M =
[[-10  25  -9   4 -14  23  21   5]
 [ 12 -19  28  -7  19  -7   7 -12]
 [  8  25  -5  11 -21  21  19  16]
 [ 22  10  15 -18  19  18  28 -10]
 [ 16  -9  36   3  23 -13 -22   0]
 [ 13 -12  47  -5   8  -8  -2 -12]
 [  8   4  24 -21   3  -2   8  -6]
 [ 18 -20  28   9  18 -17 -31  10]
 [-11  40 -20  32  -1  34  18  33]
 [ 10 -13  22 -19  15   0  18  -5]
 [ -2  -2  38 -26   8  -9 -15 -22]]
Rows and columns are numbered from 0.
The entry at row 0, column 1: 25
The entry directly below the smallest entry: 18
The bottom entry of the column that holds the smallest entry: -15
Read off the entry just right of the smallest entry.
A: 10
The entry in row 2 and column 0: 8
Read off the entry directly above the smallest entry.
A: 8
Read off the bottom-right entry.
A: -22
The top entry of the column that holds the smallest entry is 21
Read off the entry at row 0, column 0.
A: -10
The entry in row 1 and column 0: 12
The entry directly above -15 is 18
The top-right entry -> 5
The bottom entry of the column that holds the largest entry -> 38
Read off the entry in row 0 and column 2.
A: -9
Read off the entry directly above the largest entry.
A: 36
The entry in row 2 and column 2 is -5
Read off the entry at row 1, column 2.
A: 28
Read off the entry in the bottom-left corner.
A: -2
Read off the entry just left of the smallest entry.
A: -17
Read off the entry at row 2, column 1.
A: 25
Read off the entry directly above -6.
A: -12
Read off the minimum.
A: -31
Read off the entry directly above 13.
A: 16
Read off the maximum.
A: 47

[[ 333  -32 -829 -615  800  665]
 [-760 -342 -580 -149  406  -71]
 [-595 -416 -231 -683  217  663]
 [-147 -598 -299 -282  799 -245]
 [-104  117 -882 -156  224 -455]
 [-384  393  293   61  177 -446]
 [ 546   23  457  317 -492 -229]
 [ -23  427  287  278 -661   53]
 [-416 -244  405 -198  324   27]
 [ -16 -149  204 -218 -426  -88]
 [ 289  315 -421  -11 -510   15]
 [ 639  157  245   67 -462  258]
 [ -10  330  427  451 -429 -156]
 [ 212 -164  327 -140 -658 -163]]
Rows and columns are numbered from 0.
The entry at row 2, column 0: -595
Find the entry just right of 157.
A: 245
The entry in the bottom-right corner is -163
Find the entry directly above 393.
A: 117
Find the entry directly above the smallest entry.
A: -299
Find the entry directly below the largest entry.
A: 406
Find the top entry of the column that holds the smallest entry.
A: -829
The entry at row 0, column 0 -> 333
The entry at row 1, column 0 is -760
The bottom-left entry is 212
Find the entry directly above 451.
A: 67
Find the entry directly below -882.
A: 293
The largest entry -> 800
Find the entry in row 0 and column 1.
A: -32
Find the bottom entry of the column that holds the largest entry.
A: -658
Find the entry directly above 327.
A: 427
Find the entry just left of the largest entry.
A: -615
The entry directly below -229 -> 53
Find the top-right entry.
A: 665
The bottom entry of the column that holds the smallest entry is 327
Find the entry directly below 61.
A: 317
The entry just right of -342: -580
Find the entry in row 2 and column 1.
A: -416
Find the entry directly below 663.
A: -245
The entry just left of -299 is -598
Find the entry at row 2, column 2.
A: -231
The entry just right of -426 is -88
The entry directly below 293 is 457
Find the entry directly below 457.
A: 287
Find the entry directly above 799.
A: 217

Read these off the array that follows.
1) What is the bottom-left entry?
2) What is the entry just right of -105?
3) What is the bottom-right entry?
4) What is the entry directly below -105?
5) What is the entry directly above -464?
6) What is the entry directly below the smallest entry?
7) What is the entry just right of 398?
8) What is the entry directly above -211?
[[29, -152, -105, 77, -389, -51, 161, -589, 928],
 [398, -211, -263, 732, -464, -130, -415, -249, 537]]
1) 398
2) 77
3) 537
4) -263
5) -389
6) -249
7) -211
8) -152

Questions about the array below. Rows and columns are numbered from 0.
1) Give the entry in the bottom-right corner.
2) Give the entry directly below 96.
3) Give the entry at row 0, column 2.
4) Give the entry in the bottom-left corner.
5) Give the entry just right of the largest entry.
6) Give the entry directly below 132.
7) Give the entry directly below 133.
8) Give the entry at row 0, column 0.
 98   98  173  129   99  192   96  132  125   84
155  114   76  130  114  143  115   99   98   73
 61  100  160  110  102   90  108  117  124  149
 73   98  165  121   99  123  105  118  123  129
149  121   70  108  120  123  113  108  102   83
 58  104  175   93  104  111   98  138  133  140
 61  101  161  106  102   90  107  120  125  149
1) 149
2) 115
3) 173
4) 61
5) 96
6) 99
7) 125
8) 98
